Each row below has a hidden score, from 0 to 40, with 20 about the middle. What is it? The score is a weighted sum of the row's numbers plus the product of two more (or one squared), each taken from its middle value.
tensor([-0.076,  1.932, -0.473,  1.712,  1.399,  0.613,  1.379,  1.161,  0.815,  1.180,  2.170,  1.381, -0.513, -0.415,
         0.994, -0.019]) >> 8
tensor([-0.268,  0.065,  0.819,  0.743,  0.488, -0.541,  0.474,  1.149,  0.137,  0.015,  0.417, -0.569, -0.609, -0.892,
         0.561, -0.540]) >> 10
tensor([ 0.188, -1.749, -2.129, -0.876, -0.215, -0.207, -1.398, -2.176,  0.697,  0.289, -0.820, -0.076,  2.389,  1.501,
        -0.158,  1.221]) >> 17
tensor([ 0.137,  0.162, -0.234, -0.239,  0.208, -0.963,  0.342,  0.177, -0.661,  0.639,  0.379, -0.414, -0.247, -0.915,
         0.042, -0.865]) >> 11
tensor([-0.183,  1.354,  0.561,  0.772,  0.901, -0.506,  0.893,  0.758, -0.188,  0.699,  0.992,  0.719, -0.709, -0.932,
         0.761, -0.724]) >> 21
tensor([ 0.114,  0.134,  0.230, -0.025,  0.280, -0.899,  0.081,  0.119, -0.418,  0.962,  0.609, -1.517, -0.110, -0.623,
        -0.022, -0.340]) >> 14
tensor([ 0.321,  0.291,  0.742, -1.824, -1.265,  1.127,  1.162, -0.633, -0.894, -0.409, -0.010,  0.266, -0.504,  0.570,
        -0.542, -0.208]) >> 21
tensor([-0.706, -0.827,  0.460,  0.441,  0.666, -0.324, -0.247,  0.694,  1.791,  0.138, -0.521, -0.564,  0.050, -0.934,
         0.581, -0.132]) >> 16
tensor([ 0.388, -0.196,  0.057, -0.649, -1.118,  0.683,  1.410,  0.127, -1.637, -0.636,  0.362, -0.515, -0.754,  0.373,
        -1.052, -0.422]) >> 19
tensor([ 0.225, -0.876, -0.619, -0.633,  0.383,  0.741, -1.273, -1.280,  1.716,  0.087,  0.154,  0.282,  2.528,  2.353,
        -0.085,  2.183]) >> 30
tensor([ 0.094, -0.852, -0.903, -1.324,  0.653,  0.656, -1.784, -1.509,  2.063,  0.334,  0.604,  0.476,  2.835,  2.312,
        -0.057,  2.574]) >> 21
tensor([ 0.415,  0.187,  0.149,  0.055, -0.697,  0.652,  0.980,  0.198, -0.794, -0.674, -0.110,  0.634, -0.667,  0.335,
        -0.418, -0.243]) >> 23
tensor([ 0.231,  0.955, -0.635, -0.299,  0.431,  1.004,  0.449, -0.090,  0.055,  0.808,  1.629,  0.117, -0.288,  0.573,
        -0.822,  0.943]) >> 18
tensor([-0.869, -1.392,  0.676, -0.121,  0.164, -0.884, -0.650,  0.633,  1.015, -0.562, -1.386, -0.881,  0.025, -1.251,
         0.218, -0.705]) >> 20
tensor([ 0.029,  0.940, -1.285,  0.378,  0.499,  0.185, -0.234,  0.645,  0.368,  0.057,  0.191,  1.486, -0.489, -0.402,
        -0.159, -0.075]) >> 36
tensor([ 0.417,  1.087, -0.203,  0.704,  0.780,  0.486, -0.048,  0.545,  0.996,  0.614,  0.788,  0.934,  0.154,  0.350,
         0.332,  0.550]) >> 21
tensor([ 0.471,  0.301, -1.203,  0.328, -0.318,  0.221,  1.824,  0.771, -1.327,  0.170,  1.258, -0.394, -0.772,  0.002,
        -0.881, -0.451]) >> 17
tensor([ 0.145, -0.488,  0.051, -1.027, -1.220,  0.129,  0.135, -0.844, -1.306, -0.344, -0.750, -0.874, -0.495,  0.190,
        -0.936, -0.274]) >> 21
tensor([-0.452,  1.786,  0.686,  1.189,  0.921, -0.197,  1.511,  0.873, -0.077,  0.651,  1.402,  1.262, -0.640, -0.978,
         1.317, -0.881]) >> 28
tensor([-0.731, -0.102,  0.996, -0.052,  0.518, -0.612,  0.059,  0.393,  0.563,  0.235, -0.273, -0.341, -0.485, -1.196,
         0.668, -0.626]) >> 14
tensor([ 0.229, -1.720, -1.954, -0.820, -0.304, -0.177, -1.284, -2.154,  0.586,  0.387, -1.001, -0.153,  2.252,  1.419,
        -0.116,  1.063]) >> 18
tensor([ 0.115, -0.632, -0.675, -2.264,  0.395,  0.917, -1.856, -2.148,  1.762, -0.166,  0.288,  0.668,  2.616,  2.465,
        -0.292,  2.550]) >> 21
tensor([ 0.235,  0.046,  1.389,  0.839,  0.809,  0.043, -1.588, -0.511,  0.981,  0.774,  1.049, -0.671,  1.341,  0.991,
         0.572,  1.558]) >> 36
tensor([-1.029, -1.292,  0.886, -0.219,  0.027, -0.935, -0.644,  0.575,  0.720, -0.620, -1.443, -0.748,  0.045, -1.241,
         0.179, -0.901]) >> 18
tensor([-0.080, -0.822, -0.339, -0.514, -1.062, -0.577,  0.646,  0.207, -1.329, -0.599, -0.879, -0.697, -0.667, -0.646,
        -0.666, -1.218]) >> 18
tensor([-0.188,  2.201, -0.048,  2.026,  1.555,  0.463,  1.800,  1.267,  0.736,  1.122,  2.297,  1.622, -0.693, -0.637,
         1.413, -0.363]) >> 13
tensor([ 0.027,  1.480, -0.774,  1.153,  0.971,  0.321,  0.790,  0.846,  0.684,  0.769,  0.865,  1.509, -0.703, -0.537,
         0.619, -0.065]) >> 14
tensor([-0.012,  0.355,  0.131,  1.579, -0.078, -0.541,  1.599,  1.648, -1.656, -0.923,  0.663, -0.142, -1.290, -0.579,
         0.158, -0.874]) >> 15
tensor([-0.155, -0.409,  0.962,  0.543,  0.411, -0.635,  0.115,  0.956,  0.699, -0.082, -0.195, -0.744, -0.427, -0.814,
         0.490, -0.470]) >> 16
tensor([ 0.232,  0.825, -0.647, -0.259,  0.594,  1.015,  0.774, -0.085,  0.994,  1.089,  1.428,  0.357,  0.099,  0.691,
        -0.468,  1.086]) >> 24
tensor([ 0.253, -0.705, -0.541, -1.101, -1.485,  0.213,  1.017, -0.535, -1.322, -0.664, -1.275, -0.064, -0.706, -0.172,
        -0.854, -1.145]) >> 29
tensor([ 0.301, -0.543, -0.180, -0.383, -1.146,  0.070, -0.021, -0.685, -1.341, -0.616, -1.214, -0.565, -0.516,  0.067,
        -0.540, -0.356]) >> 17
tensor([-0.968, -1.616,  0.706, -0.153,  0.123, -0.929, -0.922,  0.583,  1.113, -0.487, -1.389, -0.910,  0.058, -1.266,
         0.126, -0.703]) >> 20
tensor([ 0.140, -0.473, -0.014, -1.756,  0.175,  0.998, -1.400, -1.408,  1.665, -0.083,  0.163,  0.316,  2.034,  2.162,
        -0.248,  2.195]) >> 26
tensor([ 0.148, -0.400, -0.665, -0.077,  1.106,  0.506, -1.665, -1.246,  1.845,  0.815,  1.133,  0.325,  2.462,  1.859,
         0.174,  2.378]) >> 21
tensor([ 0.376,  0.482,  0.131,  1.276,  0.543, -0.414,  0.139,  0.865, -0.614,  0.569,  1.212, -1.577, -0.280, -0.061,
        -0.059,  0.070]) >> 11
tensor([ 0.333,  0.962,  1.619,  0.554,  0.216,  0.342, -1.297, -0.304, -1.190,  0.381,  1.621, -1.229, -0.227,  0.490,
        -0.303,  1.063]) >> 12
tensor([-0.911, -0.446,  1.210, -0.201, -0.032, -0.823, -0.021,  0.421,  0.113, -0.487, -1.028, -0.154, -0.268, -1.245,
         0.569, -1.081]) >> 17
tensor([ 0.701,  1.493, -1.560,  1.705,  0.688, -0.311,  1.039,  1.608,  0.263,  0.655,  0.499,  1.695, -0.768, -0.758,
         0.886, -0.757]) >> 20
tensor([-0.312,  2.113,  0.486,  1.685,  1.284,  0.028,  1.933,  1.067,  0.270,  0.953,  1.918,  1.436, -0.699, -0.851,
         1.551, -0.680]) >> 31
tensor([ 0.395,  0.955, -1.020,  0.381,  0.584, -0.421,  0.091,  0.591, -0.014,  0.829,  0.698,  0.604, -0.430, -0.625,
         0.033, -0.476]) >> 23
tensor([ 0.340,  1.581, -0.923,  0.862,  0.898, -0.295,  0.360,  0.905,  0.225,  0.757,  0.636,  1.508, -0.714, -0.960,
         0.496, -0.766]) >> 27
tensor([-0.588, -1.156,  0.446, -0.099,  0.170, -0.535, -0.607,  0.605,  0.846, -0.396, -1.068, -0.735, -0.085, -0.915,
        -0.122, -0.506]) >> 27
tensor([-0.425,  0.323,  0.805,  0.715,  0.139, -0.625,  0.936,  1.049, -0.632, -0.275,  0.238, -0.295, -0.858, -0.959,
         0.493, -0.827]) >> 20
tensor([ 0.230, -1.117, -0.742, -0.493, -0.459, -0.044, -0.571, -1.482, -0.060,  0.224, -0.981, -0.706,  0.924,  0.836,
        -0.322,  0.533]) >> 24
tensor([ 0.245,  0.231,  0.841,  0.151, -0.251,  0.839, -0.255, -0.273,  0.034, -0.035,  0.277, -0.918,  0.358,  1.270,
        -0.232,  1.220]) >> 35
tensor([ 0.245, -1.550, -1.843, -0.995,  0.012,  0.002, -1.493, -2.016,  0.845,  0.296, -0.530,  0.059,  2.398,  1.735,
        -0.304,  1.454]) >> 20
tensor([ 0.208, -1.633, -1.946, -0.986, -0.117, -0.142, -1.438, -2.136,  0.706,  0.262, -0.776,  0.002,  2.334,  1.630,
        -0.285,  1.306]) >> 20
tensor([ 0.036,  0.620, -0.101,  0.558,  0.804, -0.272, -0.241,  0.502,  0.262,  0.245,  0.397,  0.571, -0.506, -0.735,
         0.279, -0.271]) >> 18
tensor([ 0.181, -0.634, -0.719,  0.265,  1.049,  0.526, -1.197, -0.655,  2.148,  0.647,  0.662, -0.186,  2.570,  2.051,
         0.202,  2.221]) >> 27
tensor([ 0.213,  0.393,  1.210, -1.247, -0.771,  1.386, -0.940, -1.029, -1.026, -0.821,  0.213, -0.639, -0.222,  1.457,
        -1.195,  1.464]) >> 20
tensor([ 0.076, -0.716, -0.678, -2.022,  0.286,  0.814, -1.766, -1.930,  1.558, -0.213,  0.138,  0.501,  2.371,  2.193,
        -0.260,  2.171]) >> 20
tensor([ 0.298,  0.942,  0.973, -0.618, -0.037,  1.289, -0.810, -0.808, -0.497,  0.092,  1.176, -0.334, -0.074,  1.164,
        -0.956,  1.469]) >> 19
tensor([-1.093, -0.364,  1.317, -0.437, -0.451, -1.090, -0.105,  0.290, -0.607, -0.741, -1.033, -0.203, -0.368, -1.378,
         0.440, -1.447]) >> 19
tensor([ 0.188,  0.060,  0.459, -1.704, -1.355,  0.932,  1.165, -0.555, -0.964, -0.475, -0.136,  0.039, -0.581,  0.352,
        -0.563, -0.450]) >> 19
tensor([ 0.311,  1.091, -1.280,  0.071,  0.482,  1.168,  1.949,  0.394,  0.369,  1.018,  1.976,  0.646, -0.421,  0.346,
        -0.421,  0.360]) >> 20
tensor([ 0.328,  0.263, -0.711, -0.711, -0.057, -0.749,  1.157,  0.059, -1.364,  0.648,  1.109, -0.746, -0.517, -0.696,
        -0.633, -1.007]) >> 14
tensor([ 0.125, -1.149, -1.359, -0.860, -1.487, -0.420,  0.154, -1.149, -1.520, -0.249, -1.722, -1.302, -0.447, -0.340,
        -0.645, -0.925]) >> 14
tensor([-0.934, -1.036,  0.959, -0.196,  0.025, -0.796, -0.433,  0.582,  0.649, -0.626, -1.370, -0.628, -0.024, -1.204,
         0.288, -0.859]) >> 17
tensor([ 0.638,  0.976, -1.646,  0.722,  0.366, -0.770,  0.724,  1.062, -0.339,  0.501,  0.131,  1.086, -0.680, -0.853,
         0.167, -1.029]) >> 29
tensor([ 0.162,  0.347,  0.158,  1.652, -0.069, -0.371,  1.392,  1.640, -1.397, -0.736,  0.677, -0.060, -1.106, -0.410,
         0.217, -0.677]) >> 14
tensor([ 0.300, -1.406, -1.460, -0.698, -0.337, -0.087, -1.003, -1.837,  0.390,  0.285, -1.045, -0.376,  1.644,  1.152,
        -0.047,  0.807]) >> 18
tensor([ 0.311, -0.368,  0.080,  0.118,  1.124,  0.017, -1.984, -0.941,  1.505,  0.696,  1.163, -0.125,  2.230,  1.542,
         0.218,  2.058]) >> 20
tensor([ 0.148, -0.432, -0.140,  0.476,  0.854,  0.327, -0.560, -0.128,  1.913,  0.549,  0.321, -0.414,  1.851,  1.449,
         0.344,  1.719]) >> 34
tensor([ 0.228,  0.589,  0.770,  0.282,  0.215,  0.151, -0.459, -0.017, -0.243,  0.436,  0.983, -0.594, -0.189,  0.075,
        -0.085,  0.393]) >> 13
tensor([ 0.325, -1.774, -2.128, -0.904, -0.115, -0.213, -1.484, -2.227,  0.617,  0.373, -0.762, -0.032,  2.410,  1.558,
        -0.254,  1.048]) >> 19
tensor([ 0.342,  0.643,  2.255,  1.085,  0.444,  0.009, -1.284, -0.104, -0.290,  0.731,  1.310, -1.532,  0.321,  0.374,
         0.475,  0.892]) >> 27
tensor([ 0.190, -0.207,  0.179, -1.433, -1.489,  0.722,  1.122, -0.606, -0.964, -0.394, -0.666,  0.042, -0.554,  0.256,
        -0.576, -0.552]) >> 22
tensor([-0.400, -0.391,  0.432,  0.972,  0.920,  0.033,  0.152,  0.887,  2.036,  0.550,  0.018, -0.530, -0.163, -0.630,
         0.831,  0.195]) >> 15
tensor([ 0.341,  0.294, -0.320, -0.276, -0.070,  0.399,  1.000,  0.190, -0.425,  0.435,  0.876, -0.135, -0.431,  0.077,
        -0.748, -0.097]) >> 23
tensor([-0.282, -0.301,  1.216,  0.410,  0.631, -0.142, -0.317,  0.381,  1.278,  0.319,  0.074, -0.700, -0.162, -0.423,
         0.506,  0.215]) >> 19
tensor([-0.678, -1.408,  0.607, -0.125,  0.068, -0.799, -0.759,  0.601,  0.926, -0.536, -1.292, -0.898,  0.046, -1.079,
         0.058, -0.576]) >> 23
tensor([ 0.376,  1.656, -1.491,  0.920,  1.382,  1.038,  0.965,  0.512,  1.623,  1.235,  1.715,  1.939, -0.065,  0.379,
         0.224,  0.891]) >> 25
tensor([-0.075,  0.891,  1.051,  0.770, -0.207,  0.959,  0.856,  0.225,  0.092, -0.470, -0.206,  1.402, -0.757, -0.030,
         0.725, -0.111]) >> 24
tensor([ 0.318,  0.264,  0.641, -1.832, -1.329,  0.910,  1.077, -0.539, -0.856, -0.545,  0.124,  0.134, -0.508,  0.492,
        -0.625, -0.333]) >> 21
tensor([ 0.092, -0.544, -0.091, -0.500, -0.974,  0.119, -0.928, -1.131, -1.733, -0.409, -0.873, -1.352, -0.443,  0.257,
        -0.815, -0.006]) >> 10
tensor([ 0.348,  0.615, -1.134,  0.057,  0.375, -1.271,  0.707,  0.508, -1.129,  0.780,  0.671, -0.017, -0.401, -1.006,
        -0.096, -1.353]) >> 14
tensor([ 0.184, -0.419,  0.231, -1.342, -0.480,  0.753, -0.932, -1.223,  0.337, -0.229, -0.390, -0.239,  0.715,  1.229,
        -0.627,  0.959]) >> 24
tensor([ 0.326,  0.144, -0.397, -0.553, -0.359, -0.663,  0.044, -0.065, -0.727,  0.007, -0.468,  0.300, -0.596, -0.668,
        -0.364, -0.871]) >> 24
tensor([-0.875, -0.871,  0.732,  0.055,  0.310, -0.530, -0.290,  0.546,  1.076, -0.168, -0.935, -0.458, -0.047, -1.093,
         0.458, -0.623]) >> 15
tensor([-0.364,  2.330,  0.574,  2.058,  1.569,  0.245,  2.081,  1.225,  0.416,  1.218,  2.314,  1.404, -0.762, -0.809,
         1.706, -0.450]) >> 38
tensor([-0.788, -1.342,  0.597,  0.058,  0.358, -0.677, -0.681,  0.646,  1.355, -0.254, -1.043, -0.844,  0.033, -1.162,
         0.265, -0.406]) >> 19
tensor([ 0.167, -0.711, -0.341, -0.291, -1.041, -0.157, -0.825, -1.239, -1.875, -0.377, -0.981, -1.550, -0.409,  0.149,
        -0.848, -0.032]) >> 10
tensor([-0.574,  1.573,  0.851,  0.914,  0.698, -0.343,  1.357,  0.747, -0.442,  0.243,  1.128,  1.239, -0.601, -1.005,
         1.122, -1.050]) >> 28
tensor([-0.826, -1.449,  0.850, -0.228,  0.064, -0.988, -0.893,  0.607,  0.856, -0.639, -1.291, -0.828, -0.017, -1.240,
         0.104, -0.781]) >> 21
tensor([-0.045, -0.623,  0.229,  0.403,  0.065, -0.689, -0.067,  0.406,  0.344,  0.083, -0.661, -0.801, -0.030, -0.607,
         0.436, -0.488]) >> 14
tensor([ 0.203, -1.739, -2.007, -0.798, -0.269, -0.166, -1.372, -2.193,  0.549,  0.300, -0.883, -0.083,  2.296,  1.517,
        -0.199,  1.147]) >> 18
tensor([ 0.162, -0.628, -0.222, -0.638, -1.210, -0.112, -0.425, -0.995, -1.475, -0.400, -1.299, -1.339, -0.512,  0.076,
        -0.778, -0.373]) >> 16
tensor([ 0.159,  0.321,  0.724, -0.663, -0.958,  1.322,  0.782, -0.502, -0.289, -0.730, -0.453,  1.121, -0.378,  0.697,
        -0.315,  0.076]) >> 27
tensor([-0.857,  0.523,  0.897, -0.291, -0.479, -0.881,  0.226,  0.102, -1.848, -0.905, -0.282,  0.743, -0.723, -1.239,
         0.198, -1.440]) >> 14
tensor([-0.263,  1.119,  1.069,  0.350,  0.538, -0.847,  0.618,  0.596, -0.622,  0.440,  0.657,  0.494, -0.864, -1.228,
         0.736, -1.126]) >> 20
tensor([-0.377,  2.290,  0.586,  1.960,  1.509,  0.091,  1.895,  1.231,  0.404,  1.128,  2.330,  1.402, -0.771, -0.808,
         1.633, -0.571]) >> 37
tensor([ 0.297,  0.373,  1.383,  0.667,  0.606,  0.150, -0.758, -0.169,  0.797,  0.842,  0.933, -0.621,  0.649,  0.557,
         0.368,  1.039]) >> 32
tensor([ 0.376,  1.766, -1.576,  1.147,  1.317,  1.396,  1.154,  0.608,  1.632,  0.925,  1.461,  2.397, -0.440,  0.158,
         0.291,  0.627]) >> 38
